One vector is turned by the same rotation once a tick. Each row is the vector after some number of ticks, and that number follows the row.
The counts run from 0 to 426.
[156 122 134  92 128 133  73 138 158 121 154  82 136 180 133  80 110 143
 120 118 137 114 101 171 171 163 115 138 112 170 147 134 154 130 155 117
 166 136  93 113 165 119  98 143 121]  209
[128  83 125 172 105 112 178  98 110 145 125 157 162 142 165 102  97 127
 150 114  82 106 140 127 101 120  88 137 101 133 155 134 132 119 140 163
 119 125 106 182 146 112 115  68 134]  358
[123  64 128  80 154  98 126 143 119 111 138  95 130 158 140 106 131 136
 172  85 150  98 138 172 128 147 136 113 100 178 148 161 179 112 170 121
 137 118 146 126 165 115 138 130 148]  172
[183 110 130 146 117  99 115 105 133 137 131 158 138 165 164 112  87 138
 109 109 126 109 134 123 121  83 133 200 152 176 122 127 111 108 106  98
  96 129  67 112 133 151 107 134 138]  293
[149 104 150 186  78 120 123 105 126 141 123 114 126 179 142 105 135 124
 101 119 102 141 174 101 130 137 123 112 106 151 117  79 123  84 129 144
  95 142  73 122 112 123 113  97 114]  33
[170 134 174 133 130 136  92 160 111 141 118 118 125 156 116 115 140 134
 168 154 120 108 169 111 157 129 116  99  71 161 128 113 162 102 156 134
 190  98 148 117 175 132 118 124 155]  201
[176 143 165 116 155 143 110 162 128 116 133 129 135 116 157 116 102 130
  79 156 144 117 114  79 141 110 107 159 114 134 155  78 133  96 117 138
 114 120 169  86 152 179  85 134 132]  305
[118 124 112 125 111 157 139 194 131 102 178 176 143 111 137  87 142 143
 110 125 157 166 173  96  97 124 103  79 109 146 144 132 138 110 141 192
 132 150 114 119 100 121  90 120 135]  51
[180 131  97 125 112 117 114 161 157 132 202 100 120 147 163 140  83 154
 108 139 108 135 112 113 148 155 140 146 115 158 112 130 127 137 162 157
 100 181 116  95 120 121  61 130 110]  37
[180 151 113 110 140 149 138 186 139  87 179  96 104 151 128 119 103 127
 120 112 155 164 132 118 145 105 153 116  82 161 126 154 151  89 180 168
 111 141 123 111 109 126 115 132 133]  58
[142  71 155 105 134 112 163 121  78 131 113 158 148 153 135  82  99 125
 157 160  90  92 137  94 130 157 140 107  93 121 154 114 143  99 152 164
 111 140 130 101 147 129 149 138 163]  134
[144 119 114 132 105 102 131 134 139 105 177 147 108 171 137 124 131 144
 114 112 143 144 179 167 107 122 118  96 103 125  82 139 145 123 171 123
 120 147  57 140 120 101  62 108 140]  42
[132  88 148 132 109 145 128 154 127 165  83 171 163 180 135 113 106 123
 119  99  86 143 169 105 144 117  97  74  96 146 150 107 141  90 110 140
 111 125  97 127 100 142 131 100 124]  243
[180 162 130 122 129 144 144 167 124  88 148 104  92 134 120 116 112  92
  99 107 125 167 126 104 151  92 147 112  79 152 136 137 136  95 172 196
  88 114 127 145 113 148 109 101 124]  59
[154 147 148 159 131 149  96 141 163  91 117  79  95 152 191 136 129 120
  86 100 153 120 138 140 142 154  79 158 122 158 115 119 134 136 139 141
 123 135  82 143 129 136  82  93 126]  398
[168  55 119 135 111  77 160 139  95 126 159 120 195 128 124 139 128 150
 152 140 137 102 144 115 121 116 118 112 106 142 154 131 127  94 184 121
 111 145 148  85 147 104 158 135 157]  344
[172 125 162 134 150 104 131 163  96 129 142 110 112 135 140 108 103 137
 105 100  93 128  74  96 154 109 117 181 139 156 146 106 140 102  92 156
 123  94 127 140 138 178  94  70 119]  284
[128  89 139 140 138 106 104 125 123 172  96  92  89 168 166 138 108 135
 138 114  92 116 143 152 123 143 117 145 117 201 164 120 171 118 134 101
 145 116 122 126 156 124  86 113 113]  179
[161 117 176 151 114 114 132 114 107 119 115 187 128 135 130 104 146 122
 100 114 136 100 164  91 103  72 106 140 126 127 122  87 126  94  87 123
 100 105 120 144 147 173 110 110 160]  300
[175 121 111  91  89 115 120 150 108  66 160 146 149 102 137  82  97  94
 131 142 152 123 107 110 146 139 140 119 128 144 111 112 149 122 146 134
  63 154 141 121 164 124 135 154 174]  125
[150  89  94  95 117 116 129 146 120 115 120 115 159 109 156 141  74 114
 130 133 112 123 134 116 139 118 149 109 143 206 183 119 164 123 173 113
  74 146 146 116 165 118 138 151 147]  162
[183 118 150 105 122 114 112 116 140 146 112 158 117 159  99 101  92  93
 110 150 139 116 151 161 114  71  85 133  98 130 136 119 160  79 165  74
 108 120 100 115 112 140  90 110 122]  309
[169 135 109 141 108 131  97 120 198 111 147  84 111 129 171 134 126 112
 110 120 178  88 122 118 124 127 103 155 106 169 122 115 122 128 165 159
  77 152 152 155 141 152  97 139 127]  1
[186 116 160 127 100 108 114 111 138 123 148 104 107 187 113 132 116 137
 107 117 114  85 128  95 164 116 158  89 134 179 110  96 130 125 155 145
  91 158 127 117 162 152 125 155 136]  220
[116 101 104 127 128 126 120 194 124 143 141 128 153 202 103 127  96 154
 108  94 128 161 123 160 129 132  82 100 123 162 139 167 145 109 145 137
 148 146  76  81 104 144 110 115 109]  245
[138 114 152 104 147 109 167 146 109 113 132 159 103 107 166 142 113 122
 125 142  95  92 154  88 113 120 135  81 109 150 141 111 136 135 158 178
  77 133 188 154 178 153 105 115 166]  154
[114  51 120 161 100 101 127 126 110 143 117 132 127 151 126 113 125 141
 144 100 124 112 121 124 113 126 116 124 176 216 185 137 164 130 132 152
 101 140  90 158 157 129 153 107 128]  177
[152  93 153 114 145 124 139 144 106 164 121 185 146 153 116  81 134 140
 176  85 147 119 174 115 115  99 121 140  72 146 136 127 154  72  87 130
 153 102 128 143 112 135 119  88 146]  280
[153 132 141 128 118 149 159 165 117  89 129 146 101 124 132 106 112 113
 122 110  91 148 127  92 149  93 136 112  84 113 143 120 139 108 156 197
  88 116 113 191 109 142 118  76 146]  60
[143  73  90 123 120  82 126 128 140 110 155 113 163 152 166 139 111 168
 100  50 117 131 122  98 142 112 156 129 149 189 135 123 102 122 110 139
  88 136 107 107 131 154 130 131 109]  256
[189  84 150 176 117  80 123 144 149 121 144 114  81 124 136 162 120 130
  94 138  93  92 140 101 145 125 101 123 160 163 115 116 111 151 160 135
 104 148  77 110 127 155 106 102 133]  408
[145  93 141 169  79 125 128 112 182 138 103 162 125 125 158 114 143 129
 126 143 117  70 148 105 107 116  78 129 111 134 141 103 113 134 148 175
 106 124 124 177 143 160 121 115 160]  3
[141 103 102 118  82 119 126 171 122 103 153 180 162 110 112  99 129 139
 123  90 139 146 111  82 139  68 138 120 109 138 154 114 152 117 116 162
 107  94 140 171 144 159 119 108 155]  270
[121 129 123 135 154 141 120 152 135  89 122  81 114 177 193 109 111 136
  87  79 138 171 156 145 142 139 140 163  91 153 149 142 130  90 150 142
 127 100  59 106 121 119 104 116 102]  64
[155 121 145 137 124 140 108 144 159  90 128  97  95 166 150 125 132 129
 116  92 170 114 146 178 126 155  74 150 125 154 110 138 149 135 153 114
 121 154  68 151 113 109  82  97 131]  397
[193 146 133  87 146  95 116 135 156 109 190 156 108 126 136 100 116 127
 114 101 182  93 123 125 106  83 126 150 133 161 106 133 124 120 121 136
  76 139 155 131 146 163  91 129 150]  298
[128 144 113 128 114 134  91 180 163 107 122 136  56 111 154 123 116 108
  85 120 133 159 146 122  99 101 120 154 103 149 136 123 153 115 134 145
  91 106 130 155 109 163  59  93 126]  80
[142  77 146 146 135 113 149 141  81 112  78 117 168 143 174 142 112 133
 163  97  78 107 137 116 155 138 126 123 113 169 162 140 134 121 141 153
 139  88 124 140 190 140 159 111 164]  170
[168 110 143 128 119 113 107 167 119 116 115 109  87 109 132  84 133  92
 123 142 112 130 105  80 153 133 153 157  97 147 156  88 150  83 137 171
  81  95 155 112 137 191 153 120 116]  96
[167  81 123 101 116 122 101 134 120 133 141 118 142 191 119  98 120 156
 152  92 173 114 121 124 143 101 162 177 103 155 155 115 165  68 112 103
 113 140 118 123 129 121 127 141 151]  287
[130  73 149 108 149 102 101 207 110  95 127 130 114 110 143 101 132 147
 141 100 159 137 137 136 121 174 110 153 117 142 135 146 177 101 115 104
 157 112 107  77 120 130 121 103 151]  93
[129  92 130  73 136 136 117 197 137 100 163 114 166 145 106  93 132 165
 112  98 145 129 113 110 147 141 119  62 104 142 157 124 134 116 154 181
 139 133 147  96 132 150 119 138 128]  239
[183  84 141 146  88 131  97 137 153 127 106 105 157 106 158 131 110 131
 123 162  64 113 143  93 189 138 119 133  72 121 138  72 130 120 155 125
 118 119 121 117 128 121 113 101 126]  18
